Turns, then the turns between two rows, first turn first; the first pair answered
nesu (before |-> after):
[ 3.27, -0.48,  5.07, -3.38,  0.10, -0.90,  1.82, -1.19, -5.46,  0.23,
  1.77, -3.36, -3.33,  1.18, -1.44,  2.16,  3.30,  1.52, -0.53,  1.36,
  3.27] |-> [ 5.76, -1.02,  2.69, -0.92,  0.75,  1.06,  0.74, -2.15, -5.78, -1.65,
 -1.08, -2.52, -3.58,  0.71,  0.10,  0.94,  3.37, -0.60,  1.69,  2.13,
  3.80]
[-4.45, -0.09, -0.56, -3.02, -1.23, -2.95,  1.32,  0.21,  4.19, -0.70,
  0.99,  0.60,  3.04, -2.55, -0.76,  0.42, -1.12,  0.08, -0.23,  1.10,
 -0.07] |-> [-2.16,  1.18, -3.46, -0.16,  0.38, -2.53, -0.38, -2.55,  3.83,  1.30,
  1.43,  2.14,  0.68, -2.26,  0.18, -1.53,  1.04, -0.48,  2.56,  1.33,
  1.79]
[ 1.87, -1.85,  0.76,  2.68,  2.83,  3.18, -2.48,  0.74, -3.99,  3.38,
  0.07,  3.39, -2.72,  3.21, -1.03,  0.33, -0.47,  0.71,  0.39,  0.61,
 -3.47] |-> [ 0.88, -3.14,  2.22,  0.56,  1.19,  3.86, -1.67,  2.83, -3.76,  0.42,
 -2.51,  2.14, -0.94,  3.16, -1.44,  2.08, -2.61,  0.24, -1.17,  0.55,
 -4.54]
[-0.99, -1.63,  0.61, -1.58,  1.75,  1.36, -0.24,  0.14, -0.44, -2.91,
 -0.08, -0.16,  0.18, -0.10,  3.38, -1.25, -3.93, -2.50, -1.72, -0.13,
 -1.66] |-> [-2.46,  0.16,  1.12, -1.72,  2.44, -0.98,  0.47, -0.36,  0.13,  0.37,
  4.16,  0.65, -1.48,  0.76,  2.76, -1.99, -2.14, -0.36, -2.24, -0.36,
 -0.84]
Gem (before |-> after):
[ 0.31,  0.80, -0.78, -0.97, -0.03, -1.10, -0.65, -0.68,  1.50,  1.51,
  0.13,  0.91,  0.63, -1.44,  0.65, -1.98,  0.65, -0.21,  2.78, -0.45,
 -0.46] |-> [ 0.79,  0.66,  0.31, -2.57,  0.24, -1.25,  0.31, -0.25,  1.01,  0.61,
  1.55, -0.11, -0.36, -1.07,  1.46, -2.16, -0.28, -0.90,  2.56,  0.55,
 -0.57]
[-3.28,  2.44, -0.94, -0.71, -0.52, -2.65,  2.93, -0.61,  1.49,  0.65,
 -0.46,  0.22,  1.94, -3.35, -1.19,  0.87,  0.30,  0.32,  2.06,  0.73,
  2.28] |-> [-1.17,  2.40,  0.02, -1.63,  0.03, -2.14,  3.28, -1.46,  0.10,  0.22,
  1.09, -0.54,  0.13, -3.11, -0.75,  0.18,  0.61,  0.27,  2.36,  1.42,
  3.20]
[ 1.15,  0.64, -1.62,  2.85,  0.87,  1.07, -1.74, -0.78, -1.12,  4.63,
 -0.67,  3.41, -2.88,  2.04, -1.89, -2.80,  2.04,  1.14,  0.63, -1.43,
 -0.59] |-> [ 1.70, -1.23,  1.20, -2.65,  1.06,  1.43,  1.12,  1.73, -2.66,  0.73,
  3.40,  1.15, -3.73,  3.15,  1.24, -2.59, -1.62, -0.06, -2.24,  2.31,
 -0.94]
ris (before |-> after):
[ 0.02, -1.05, -0.01, -0.33,  1.69,  0.30,  0.29,  2.58, -1.52,  1.40,
 -0.60,  1.62, -1.10,  1.26,  0.04,  0.85,  0.47,  0.80,  0.08, -3.23,
 -0.14] |-> [-1.33, -2.04, -1.91, -1.13,  1.24, -0.45,  0.29,  1.92,  0.70, -0.04,
 -1.66,  2.26,  0.99, -0.21,  0.97,  0.90, -0.71, -0.73,  0.52, -2.18,
 -0.32]
[ 3.11, -0.27,  0.27,  2.03,  1.50,  2.59, -0.87, -0.01, -3.46, -0.13,
 -0.38, -0.82, -2.60,  2.19, -0.30,  1.05,  0.83, -0.27, -0.40, -0.57,
  0.28] |-> [ 1.03, -1.61, -1.71,  2.10,  1.29,  2.48, -2.19,  1.26, -1.08, -1.18,
 -1.54,  1.09, -0.06,  2.35,  1.57,  0.39, -0.99, -2.20, -1.48, -1.09,
 -2.35]
[-0.70, -1.40, -1.89,  1.91,  1.17,  2.65, -0.10,  2.11,  3.53, -1.46,
 -1.57, -0.25, -0.61,  1.60,  1.99,  0.52,  1.40, -2.49, -3.44, -2.12,
 -3.63] |-> [-0.08, -0.78, -2.79, -0.12, -0.24,  1.09,  2.37, -1.01,  4.67, -4.34,
 -2.84, -0.69,  0.70, -2.07,  1.31,  1.13,  1.07, -3.88,  0.26,  0.81,
  0.24]

Each pair is 2 to 3 turns apart.
[-0.48,  2.71,  3.04, -0.41,  0.83, -2.03, -0.54,  1.14,  3.24,  1.33,
  1.32,  1.47,  0.43, -0.26, -2.95,  0.76,  2.70,  2.28, -1.84, -0.67,
  1.89] |-> [ 1.09,  1.57,  3.79, -1.00, -0.13, -0.44, -0.17,  1.40,  2.32, -1.73,
 -2.52, -0.10,  1.91, -1.59, -2.83,  2.38,  1.58,  1.34, -2.05, -0.20,
  1.78]  nesu nesu ris
[ 1.95,  0.63,  2.19, -1.06, -0.56,  0.46,  1.55, -1.13, -0.91,  1.51,
  0.50, -1.53, -1.30,  1.33,  0.34,  0.52, -0.01,  0.65, -0.01,  0.97,
  0.87] |-> [-0.91, -0.03, -0.62, -0.68, -0.18, -1.20,  0.52, -0.43,  2.15,  2.37,
  1.80,  1.01,  0.53,  1.73,  1.85, -1.08, -0.39, -0.14, -0.68,  1.13,
 -0.60]  ris ris nesu
[-2.14,  1.76, -2.72,  1.83,  0.10, -1.90,  1.12, -2.79,  2.02,  1.69,
 -0.30,  2.17, -0.26, -1.61, -1.93, -0.11,  1.14,  0.17,  1.55,  0.24,
  2.00] |-> [ 1.46,  0.41, -1.10,  0.30, -0.20,  0.78,  2.40, -3.08, -0.16, -1.52,
 -2.03, -0.09, -1.63, -2.26, -0.75,  0.10, -0.27, -1.45,  2.27,  2.28,
  3.02]  nesu Gem
[ 1.65, -0.07,  1.65,  0.73, -0.59,  2.31, -0.71, -0.63,  0.30, -0.04,
 -5.63, -1.62,  0.96, -3.85, -2.51,  2.36,  0.58,  0.27,  0.22, -1.49,
  1.29] |-> [ 1.03,  0.15,  2.98, -0.24, -0.94,  1.36,  0.01,  0.34,  0.53,  0.01,
 -4.50, -2.33,  1.44, -3.67, -2.89,  2.99, -0.50,  0.95, -0.64, -2.03,
  1.03]  nesu nesu nesu
[ 3.13, -2.52,  1.49, -3.28, -0.30,  1.10,  1.31, -2.47,  0.61, -4.73,
 -0.35, -3.32,  1.80,  0.14, -1.23, -0.41,  0.89, -1.96,  1.26,  0.56,
  2.44] |-> [-2.27,  0.09,  1.00, -1.81,  0.38, -2.70, -0.02, -0.98,  2.39,  1.96,
  3.20, -0.51,  2.30,  1.99, -3.49, -1.35,  3.17,  1.53, -0.85, -2.71,
  0.37]  Gem nesu ris
[ 1.05, -0.44, -1.61, -0.57, -1.66,  2.44, -3.26,  2.22,  1.29, -1.79,
 -1.67,  0.63,  0.62, -1.64,  0.92, -0.83, -0.38, -1.55, -1.21, -0.40,
 -1.60] |-> [ 2.31,  2.17, -1.39, -0.94, -0.86,  0.25, -1.84, -1.03,  0.68,  0.36,
  1.62,  0.51, -2.32, -2.29, -0.78, -1.48,  2.25, -0.09,  1.62,  1.19,
  2.22]  ris nesu nesu
